Each path below is one point turned by a fixed rotation once a step. After each direction that follows a path, write how fast that rotation turns it, in degrees each step (0 if it stays still).
Each turn is a multiple of 5 degrees from 10 to 175, or 0.
Each row of a path follows its step; steps can be skipped.
Rotation 1:
step 1: [  4  18   2  13  24  -4 -22  -9   8  29 -14  14   5  15  -9 -40 -10 -58
   1   7 -26   0  18   9  14  -6 -12  -4 -21  12   7 -17 -15 -14  23  19
 -44 -14 -46  60   5  45  -7  27  -2   5  23  43  12  25   2  10  14]
step 10: [-16 -49  -5  24 -13   8  -1 -19  44   3 -10  -1   4  -9  28  -1 -15 -24
 -24 -12 -24   1  28   6  14 -12  39 -13  25 -44   1 -21   0  -4  -2  38
  10   8  32   7  23 -18  -2 -17  31  10  -5 -33   5 -57 -18  38 -13]
step 11: [  0 -44 -15  15  11  41  18  34 -28   3 -30  -1  -4  -8 -24   0  11  14
 -15  10  26  37 -12  20 -42 -23 -16  -2  -5  16 -36 -49 -18  44   4 -14
  32   0  26 -18   5  -8 -22 -26  28  -4   9  -2   0 -32 -19 -13   7]
step 12: [-19 -17 -22  -5  -9  10 -15  -5  10   1 -16  -6  -5 -24  12 -23   5 -14
  -1  14  -4 -16  24   6   0  28  -5   7  -4  38  -7 -44  30   1  31  12
   6   8 -34  34  13  36  15 -42  15 -66  20  11 -12   4  34 -52  -6]
step 20: [ -3  28  10 -40  -4  22 -21  12 -21  18 -17  34 -18  14 -17 -22  46  -9
 -28   4 -11  -7 -24 -21   8  35  -5  27  49  39  15  48  13  22   1  -1
 -26 -10  -2  -7  29  -8  20   7  26 -17 -17  17 -15  33 -13 -13 -20]
step 21: [  0  16   3   1  42   0 -17 -24  -8  25  26 -10  44  16  -7   4  47  -7
   4  31 -22  11  30  41  31   5  25  14   4 -44   3  32   6 -15   5  39
 -12   4 -19  26  18 -31  20  -4   8   7 -39 -16  25 -18  -2  15 -14]
step 23: [-28  -8  16 -19  -2  13  -9   1 -48   7 -37  14 -24  27 -12 -16   6  28
  -3 -22  -7  -1  -1  -8 -48  48  15  31  18 -10  10  33  41 -16  11 -30
  -1   2   4  -2   6   1  26 -22  20 -52 -23  20 -10  38   3 -19 -18]
step 26: [-46 -17 -23  25   0  12 -19  10 -33 -19 -38  13 -10  15  17 -27  -3  31
   9 -26  32   9  10  10 -32  -2  12  52  -7 -35 -13  -1  38 -11  46  -6
  -6  -6  22  12  12  -4 -19  -8  22 -22 -34  -6   5  -3 -22 -20 -37]
step 27: [-16 -40 -20   0 -20 -21  26 -31 -16   8  -8  20 -13   8  -8 -13 -23   2
  24  20   7  35  69 -20  15 -12 -17   8 -24 -17 -16 -20 -28   7  22   3
   4  15 -10  41  13 -24  32 -14 -15 -17  24  25  41 -29  11  -3  16]
Directions:
[ -1  -4 -14  -8   1  -7  -6   5 -10   0   5   0   1  -2  -5   4   7  11
 -10  -7  11   2 -14   1   0  -6   0   9  -1   6  -2   4   7   1   0  -3
   3   2   8   8   6  12   5  -2  12   1  -1  -3   2  12  10   4  -3]	125
[  1   2   5  15  -3   0   0   8   1  -6   1  -5  -7  12  -7   2  -2   0
 -16   7   2 -13   3  -5   2   0   4   0   0  -6  10  -8  -6  12 -10  -5
   4   2   7  -7   0   0   0   1   9   9  -1   8  12   5   3  -6   2]	125
[ 13   1  -1   1   3 -10   1  -3  -1   5  -1 -18  -9  -1 -15   1 -11   6
   1   0   1  -1  -4   4  -6   4   6  10  -3  -1  14   2  10  -9   2   1
   2  -2   3  -6  -3  -8  -4   6  -9  -8   1  -3  -6  -2   6  -3   6]	40
[ -2  -2  -5  -3  -3  11   0  -7   3  -2  -3  -4   4   6  -4   3   2  15
   1  -6  -3   6  12   0   7   4  -9   1  12 -13   1  -3   0  -6   5 -12
  12  -1   1   3   3  -1  -5  13   4   3   2  12  -9  -2   6   4  -8]	20
[  6  -4   9  -1  13   3  -6   2   1   5  -6  13   5  -2   5   5  -6  16
   3  -6   3  -6  -2  -5  -5   4  13  -4   0   3  12   0 -13   5   5   2
  12  -5  -7   8   8  -7   3   1   5   0  -4  -7   0  -3   6  -4   2]	25
[  2  19  -8  -5  11  -3  -6   8   2  -8   3   6  10   3  -7  -7  -2  -8
  -6   0  -9   4   0   5 -12   2 -10   1   1   0  12   9 -11  -8 -10  -4
  -4  -2  -7  -2  -2   1   6   6   5  -2  -1  -1   2  -2   4   4  -5]	20
[-13  17  -8   2   2  -4   9   0  -1  16   7  -3  -1   5   4  -8 -11   4
  -1  -1  -6   1  -6  -3  -3  -5   0  -6   2  -8   3  -2   7  -2  11   1
   5  -9  -2  -3   9   4  -4 -12   1  15   1  -4   1  -2  -2   1  -1]	90
[ -8   5  -5  -5  -1  -2  -5  -6 -12   9 -15   6  -8  15  -4   2   3 -10
   3  -4   2  -6  -8   2  10   6  -8  -9  -4  10   2 -11  -3   0  -7   2
   6   1   2   0   0   3  -1   8  -7   0   3  -4  -2  -8  10  -2   1]	135
Rotation 2:
step 1: [  1  -1  -3  24  35 -10  -9  -7 -11  25 -35  18  -8 -23   8 -85  -5  10
  -1  30 -10  13  -6  -1   3  42 -59  37 -41   7  26  24  -9  -2 -21 -11
  17  -8  14   9  14 -10 -30  18  13 -20  -1  -4 -25   0 -31  14 -22]
step 5: [-21   5  49 -34  17  -7   8  17  -1 -22 -15  17 -45 -28  10 -33  -4 -37
   8  12 -48   3  -2  29  17  27  -7  39  -1   6   9  15 -30  11   8  -8
 -18 -10   3 -14  21 -13  51 -24 -22  18  20 -16 -12 -10  45 -42  -1]
step 9: [-15   8  10   2 -48   3 -27 -25   3   3   4 -14  16  19   1 -16 -24 -23
  10 -15  18  27  53   7   5  66  21 -18  44  16 -35   6   7  17  15   0
 -34  25  16 -31  11  -4  37  11 -39  16 -26 -14  -6   6  17   0  39]
step 17: [-14   2   7   1  33   6 -10  -3 -18  -6 -18  11 -36 -45  69 -32   9 -21
 -32  29 -14   9 -27   9  30  -5 -21  64 -30  -9   0 -11   3  10   3 -16
  16  11  13   6  20   3  24 -11  40  -9  31   4 -13 -16  29 -18  27]
step 20: [ 20 -11 -36  19  12  27  16 -18 -38  39   7  28 -52  16  -5 -11   8  16
  -5  18   1  23   6  29 -34  10 -18  -2  18  21  21  35  38 -14  -5 -12
  -4  -3  31  13  57  15  40 -20  -4 -11 -41  16 -15 -31   2 -15 -11]
step 21: [-35 -16   2 -16 -25 -16 -37 -11 -38  -2 -26  17 -14  -8 -16 -25  40 -15
  -3 -11  -5  13   3  11  12  55  21  11  19  21 -17  -5 -17  48   2  10
 -24  59  -7 -13  25  27  38 -28 -46   3  10   4  -5 -10  -9 -19  16]
step 22: [ -6  -3  18   7  53  15 -49  18 -38 -10   5 -32  -2 -18  15 -26 -36  21
   5  24 -21 -37   3   2 -30   7   3  12  56 -22   9 -25 -11   7  -7 -10
  -1  22  52 -11  37  11   8 -10 -22 -49  -6  20 -11   5   0  21  -6]
step 23: [-24  -8 -24 -21  11  40 -38 -14 -28 -36  12  45   0   1  41  22 -16  -3
  33 -32   8 -11  30  36  14   9   2  34  16  -9  -6   1   1  37  33 -15
 -11  -6  30 -11   9 -18  33  13  18  24  31  28  30 -23  19 -24  -7]
step 26: [ -9  20 -20   3  11  23 -30  -2 -19  50  30  34   4 -20  24 -45 -12 -20
  -2  -1  32  32   3  10  -5  27 -17 -20  -1  17   0  -7 -19   4 -23 -37
  -5 -44  -8 -28  35  19  10 -40 -28 -11  34  -9 -15  24 -11 -15 -45]
Directions:
[ -4  13   8  -1  -2   4  -5  -3  10   9   3  -6  10  -2   9   4  -3  -5
   0  -6   5  -8  -7   7  -9   3   3 -14   3   4  -2  -3   5  10  -6  -4
 -11 -13  -6   1  -2  -8  -6   1  -2   7  -3  -8  -3   1  11  -1   2]	20
[  8  -2   0  10   7   3  -8   1  -8  -3   7 -12   0  -3  -3 -10  -2  -1
   1  -6   4   7  -5   2  -3   6   2 -10   4  -7   0  -3  -2  -3  -1   3
   5 -14  -6 -10  -1  -8   2   8  12  -1   0  17   5  -6 -10  -3   5]	115
[ -3   2  10 -12   4   1   2   3   6  -3   8  -6  -4  -3  -6   7  -3   6
  -3  -4  -1   2   7   7  -2  -5  -6   3  -2  -6   5   1  -1  -6   1  -7
   7 -13  -1   7  11   4   8 -12   0  -9   4   6   5  -5  13  11  14]	125
[  6   1  -8  -7   8  -6  -8  -7  -1   1   5  -1  -1   5  -6   3 -12   4
   4   8  12  -1  11   6   1  -8  -2   4  -1  -2 -15   4   4   9  -4  -3
  -2  -3  -1 -19  -9   2  -3  -1 -11  -4   5  -3  10   7  -2   1   1]	25
[ -1  -8  -9 -11   5   5   7  -6  -1  -6   6 -13   4  -2   7  -1   3  -3
  -4  -7  -3   5 -10   0  10  -4   0  -4  -1 -10   9  13   3  -5  -4   1
  12  -1   1 -10   0   1  -1  -2 -10   9  -2  -9  -2   2   9  -9  -8]	55
[  3   5  -9  -4   8   9  -1   3   0   9   0  -4  -3   4   1   2   5   4
  -4 -14  -6  -6   5 -14   6  -1  -5   0   6   8  -4   8   0   1  12  -5
  -5  -5   1   6  -6  -2   9  13 -11   3  -6  -2   8  -8  -7   6   8]	155
[ -1   7  -6  -5   1   8  -3  17   6  -3   6 -10   8   1   6   3  -8   0
   4   7   2   2   5   1   5  10   1  -5   3  -1   7  -3   0   5  11   5
   7   7  -1   0   1   1  -5  -7   7 -15 -13  -9   6   3  -8   5  -6]	115
[  1  -2   3 -11   7  -6  -2   8  11 -14  -1  -1 -11  -3   9  -1  -4  -4
   3  -4  -3  -2  -5   1  -3 -10   7   6   2  -6  -1 -16  -5  -2   5  -5
  -8   3  14  -7  -1  -5   0   8   7   6   3  -9   3 -10  -4  -3   2]	60
Rotation 3:
step 6: [ -7 -36  34  30  13   9  -6  21  -7   4  17  19 -23   2   4   6  15   8
 -30   6  10  58  54  -7 -26 -26 -13  -5  43  14  -4 -28 -27  22 -25 -54
  24 -14 -31 -29  10 -52  -6   8  39  12 -40  15   1 -16 -12 -33  -6]
step 7: [ 66 -26 -34  21  -5  50   3  -9  -5  24   9  29 -13 -41  25  22 -24  54
  20 -19  -5   0   1 -10  26  13   9  41 -19   8  28 -10 -18  13  -8  11
 -17 -48   9 -11 -64  13 -28 -11   6 -24  -1 -12  -3  11  -9  25 -15]
step 12: [ 63  -1  -6   0  18  15  26   1  19   3  31  26   4 -58 -11 -19 -25  35
  -7  -7  -3  55   3 -23   4  23  10  44 -10   0  51 -25  10  -5 -45   2
  -8 -27 -19  -8 -18  11 -11  13  48  25 -10  35   8  32  10 -29 -13]
step 14: [ 27  30   5  -4  14  -5 -11  -3  11  -9  45   8 -17  -1  -7 -31   4 -18
  -6  -9 -25  24  55 -30 -18 -46  -5  24 -12  -4  12  -3 -43  21 -15 -16
   5 -46 -19 -22 -47 -71  -4  35  39 -15   0   1   0  24 -37  27  -7]
step 15: [ -1 -21   7   8   3  37 -15  13  -9  28 -25  27  13 -44  25  37 -29  36
  -7 -16   4  46  20   8  41  24  14 -10 -38   3  49  13  -1 -23 -35 -21
 -18   9 -10  31 -37  -7 -29  -4  -7  36 -15  20 -11 -42 -26  -3 -36]
step 17: [ 15 -10 -15 -12  16   5  -2  -5  21  31  16  17  -5 -39  -7 -29 -24  15
  19  -2 -22  59   4  -2  25 -14  35  42 -44   4  33  -3 -37   2  -1 -20
 -37 -49  53 -27 -48 -11 -25  -2  21 -14 -30 -10  23  -6  27 -12  12]
step 22: [ 43  13  16 -38 -27 -19  13   9  25  -5  -2  11 -28 -23   0 -15  -6 -13
   0   6   0  21  34 -25  35  13  53  38   0   2  40   9   1  13 -25 -51
   1 -31  -8 -47 -50  -5 -20 -20  53  23 -24  15   7  22   4   5 -14]
step 23: [  0 -44   6  53 -16  50 -13  14 -23  30 -11 -13 -27 -17 -17  14   2  36
 -21 -17 -33  41   7  15  17 -14   6 -34  10  18  16 -11 -44 -18 -12 -38
 -16  -3  11  -1 -13 -41 -14  44  -9 -20  14 -21 -15 -14 -31 -59 -19]
step 26: [ 13  -2  25  10  -2  40 -19  20  14   9  -2 -34  24  30  18   6  -6   1
  -8 -29 -16  42  47 -12  14  -9  36  37  41 -12   8 -15 -54  16 -31 -40
  30  10  12  -2  40 -36 -26  30   5  -7 -43 -28 -25  34   2   1  -5]
Directions:
[  0   0  -7  -6   0   9  -1  11  -4   1   7   2  -2   0  -3  -2   8   8
  -1 -16  -2   3 -10  -3  13  12   5  -2   2  -1   3  -1  -2   5   3  -2
  -4  18   7  11  -3   7  -1   2   5   0  10  -2  -3  -2 -13  -3   7]	140
[ -5   0  11  -5   0 -13  -7   3   0   7 -13  13  -4  11   3   4  -1   2
   2  -5   4   6   9   0   4   1   2   6   5  -6  -6   7  -4   3   3  -5
  -4   4  -7   2  -3  12  -9  -6   4   1  -9   3  -1 -13   8   0  11]	160
[ -6   0  -5  -2  -1   2   9  -5  11  -2   2   8   1   9   3   1  -6   0
   8  -3   2  -4  -3  -5  11   6   0  12   6  -9  -7  -4   6   3  -6   8
 -16  -4   0   3 -13 -18   3   0   2  -1  -1   9   3   7   4  -2   1]	145
[  2  -5  -3   1  -7   1   5   3  -4  -8 -11   2  -7  -5   1  -2   1   4
   7  -6  -6 -11   0   2   2   4  13   3  -2   8  -9   1  10   3   4  -5
   6  -3  -5  -6  -1   4  13 -10   2 -11   3  10  -5  -2  -1  18  -4]	125
[  0  -5  -5   9 -10  -7   3   5  13  -5  -1  13   1  -7   5   3  -2   1
  -9  -1   6   4   5   3   3   7   8  -9 -14 -10   5  10   2 -15   6   1
  -1   3   0  -3  -6   4  12  -4  -3   2  -1  -9   2   9   1  -7   1]	145
[ 22  -5   6  -2   0   4  -1  -2   4  -6  -5   3  -1  -1  -7 -11   4  -8
   9  -5   5  -6   2  -3  -8   1   3  -3   5  -2  -3   1  -9  -1   6   6
   8   6 -15   4 -11  -2  -1   9  -3   7  10   5   1   4   6  -7   4]	170
[  9   6   2   3   1  -1   5  -6   0  -5  -5  -1  -1  -4  13  -1   0 -10
  -2   2  -7  -4  -6   9   8   4   6 -14   5   8   7  -1  -2  -7  -9   4
 -13   8  -2  -3   3  -6  -5  -8  -1  -4   1   4  -2 -20   4  -8  -1]	145
